rotation ticks, each row followed by its count of ticks:
The counts run from 0 to 159.
[ 19  23  -2   2 -43 -67 -11   5  -3 -10 -15  49  -3   3  14  48 -16 -50
   4 -16 -35 -34   5  -3  -6  -1  18 -16 -15 -29  37   5 -26  24 -15  64
  40   4  -2 -26  20  35] | 60
[ -4 -65  16 -11  -3  34 -25 -37 -34  -5 -35 -24 -19 -13 -19  25  11 -14
  12  12  49  43  47  33  -7 -24  -6  22  56  18  17 -27  13  22   5 -45
  30 -18 -25  21  20  28] | 0
[ -9 -25  24 -19   9 -30 -11  -9  13  -6 -56   4  -1   0   9  30  31  -8
 -20  30  42  38  21   1 -78  -8 -29 -16  35   9  11 -23 -42  37  15 -34
  43  12  15 -22 -16  34] | 71
[-31   7  16   6 -11   5   7 -14 -39  14 -44 -21  -1  13 -55  29 -32 -20
  56  42 -39 -33  42  13   2 -24  45  -9  35  -1 -41 -19 -27   7 -26  20
   5   0   9  -3  35 -40] | 152
[ 25  15 -33  31   0 -34  -8 -14  21  31  13  40  10  -3  47  21  -5 -41
  -9 -33 -23 -18 -26  21 -45  25 -19 -41  10 -24  43  18   4  17  20  34
  36 -32 -17  39  30  46] | 130
[-47  -6  21 -39  10  37   2 -27 -35 -23 -47 -36 -10 -11 -36  17 -16  21
  10  34  18   4  39   7   6 -30   8   1  40  54 -36 -25 -18  12 -26 -50
  -2  18   5   8 -11 -28] | 86
[-23  16   2  24 -20  14   2  20  24  17 -58  -4  -5   6  -9  19   9 -53
 -19  35 -11  -6   6   0 -80 -25  -9 -47  41   7 -36   2  -4  18  32  -8
  17  65  20 -24  30  36] | 137
[  0  41 -43 -23 -16  18 -12  15  19  38   8  33  12 -17   7 -22  -7 -33
 -28 -11 -12 -34 -21  16  11   2  -1 -80   3  37 -16  14  70  12  -6   3
 -18  37  -4   2  39  47] | 48
[ -6  45 -43  20 -16  38  12  14  16  49  22  -5  -5  -2  14  -5 -30 -31
  -9   1 -42 -30 -16  12 -23   1   0 -67  28  31 -26  13  58  -1  11   9
 -24  34 -16  38  56  22] | 47
[  4 -42  51 -16 -32 -53  19 -32 -23 -31  14  22 -25 -22 -11  26   2  -8
 -20  18  34  28  77   2 -10   8  27  13   6  -8  28 -11 -15  31 -46  -6
  59   5  -3 -30  16  30] | 143
[-10 -34  59   2 -28 -24  23  10 -16 -30 -26   6 -29 -26 -50  11  11 -13
 -24  52  21  21  73 -17 -15 -15  29  -7  10   0 -16 -14 -11  19 -23 -26
  32  43  22 -40  18  19] | 69
[ 17  -4  29  26 -44 -31  54   4  26 -27  29  20 -32 -14   2 -11  21 -21
 -55  -5  19  47  20 -34 -44  20 -18 -11 -18   2  16  12  13  13  18 -13
  22  57   2 -11  -9  58] | 53
[ -5 -52  18 -49  -5 -14 -36 -42 -46 -29 -39  20  -9 -21 -14  35  -1 -11
  12  -3  58  15  46  31   6 -18 -11  15  30   9  37 -17 -18  38 -28 -26
  43 -22 -18   5  -7  25] | 1
[-15  30 -21 -42  42 -23 -10 -32 -15  -6  17  12  31  16   2   5 -31  45
  36 -13 -30 -44 -21   7  18  19  -6  -2  -9  16  15   0 -47  14 -57   2
   3 -56  -6  40 -32 -60] | 95
[ 18 -16 -13  15 -15   0  14 -24  28  14  16  -9 -15 -22  52  28  -2 -10
 -37  -2  21  35   6   8 -76  24 -22 -14  47  18  42  18   3  17  30 -14
  41   3 -35  38  15  60] | 55
[-23 -45   5 -11  23  33 -33  -7 -28 -31 -83  -2  16  12 -32   2  48  -9
  27   5  42  18  -4  26 -13 -35 -36   7   5   1 -14 -29   0  18  13 -63
  -4  18  19   8 -27  15] | 157
[  7 -42  27  50  -5  10  18  -9  -5  20 -13  30  -1 -16 -38 -23  39 -40
 -18  17  27  40  34  26 -38  -4 -16 -44 -12 -18 -11  -4  42  19   9 -38
  27  28  32  -5  28  52] | 139
[  2  25 -16 -32 -12  20  28 -17   7 -45  29   2 -14  -8  26 -12  -9  25
 -39 -43  32  23 -41 -16 -27  19 -50  18 -10  47  26  17   7   1  12 -30
 -11  33 -33  52 -44  18] | 36
[-36  16   2 -42  49  -6 -21  17  -4 -12 -54   7  27  10 -45 -13  11  31
  14  42  -2 -30  -7   2   2 -18  -7 -26  -4  25 -42 -18 -25  20 -35 -42
 -14  18  45 -30 -28 -37] | 13
[ -2   9 -20 -33   5  45  23   5  11   6  34 -58  -9 -23  13 -40  -1  54
 -34  35  25  24   3 -28  16   2  10  -1  25  72 -17  -7  37  -9 -13 -43
 -39  -1 -12  15 -13  -7] | 105
[ -1  14   1 -22 -54 -24  15  13  20 -46  -9  30 -26 -13   8   8  11 -29
 -51 -11  29  19  -9 -33 -43  -9 -19 -20  -4  25  20  17  11  17  20  -9
  13  81  -1 -20 -24  65] | 52
[ -8   2  -7  45  12 -10 -15   4  -1  43 -32  53  29   5 -30   0  17 -66
   9   0 -24 -32   0  46 -42   1 -20 -66  -5 -36 -11   3  23  18   5   7
  34  18  34   8  44  34] | 64
[ -7 -37  12  11  39  49  -1  11  -7  -6 -47 -46  17   7 -32 -37  49  25
  22  46  30  41   1  -3  -9 -23  -8  20   7  13 -44 -23   7  -8  21 -56
 -34   1  26 -15 -28 -26] | 15
[ 11   8  -2 -25 -68  12   7  25  12 -23 -23  -4 -33 -22  10  19   7 -26
 -40  -6  23  15   4 -28 -14 -25  17  -2  17  46  -5   6  36   7  39  12
 -15  82 -24 -26   4  64] | 51
[ 19 -36  18   5  29 -10   7 -29 -27 -38  16   2   4  21  -4 -20  30  34
  36 -18  22  25  -6  10  30  13 -26  64 -56 -31  36  -8 -22  -4 -18 -33
  -1 -45  -6  34 -49 -24] | 92
[  2  42 -20  61 -15  24  59  16  16  39  54  -6 -12   7  -3 -28 -29 -28
  -7   4 -53 -15 -23  -7 -24  20  11 -36  -7  -3 -33  19  44 -17   5  22
 -18  26  -7  36  42   5] | 46
[ -2  29  10  47 -26  19  65  14  26   9  39  -5 -17  -4 -13 -46  -1 -16
 -35  11 -15  14  -9 -27 -35  17 -15 -38 -17  18 -38  15  44 -12  12 -15
 -23  66   5  19  19  26] | 120
[ 42 -26  -1  -8 -46  -5  19   5   6  -1  41  -5 -31 -55  26 -16   0   4
 -42  14  29  37  36 -24  20   5  26   8   4  28  24   3  70   0   2   8
  -6  14 -24 -15  32  58] | 124
[-46  27   8 -39  23  23  -5   3 -22  -4 -64 -23  17  11 -42  15 -22   8
  40  37 -19 -35   3   0   9 -32  19 -20  34  29 -54 -25 -35   7 -29 -19
 -17  17  21  -4 -10 -52] | 12
[-37 -15  -6   0  31  40 -37  -9 -39  -4 -76  23  23  31 -58   0  18 -37
  45 -12   8 -28 -15  46  11 -29 -22 -13 -11 -13 -23 -21  10  17   4 -34
 -10  11  22  26   1 -12] | 83
[  5 -16  14  10  12   6  21 -32 -37 -28  24 -28 -11  12   2   0 -14  39
  52  -8  -7  16   3   6  23   8   2  76 -20  -7  16  -5 -38 -10  -7 -10
  -8 -56 -34  50 -30 -52] | 93
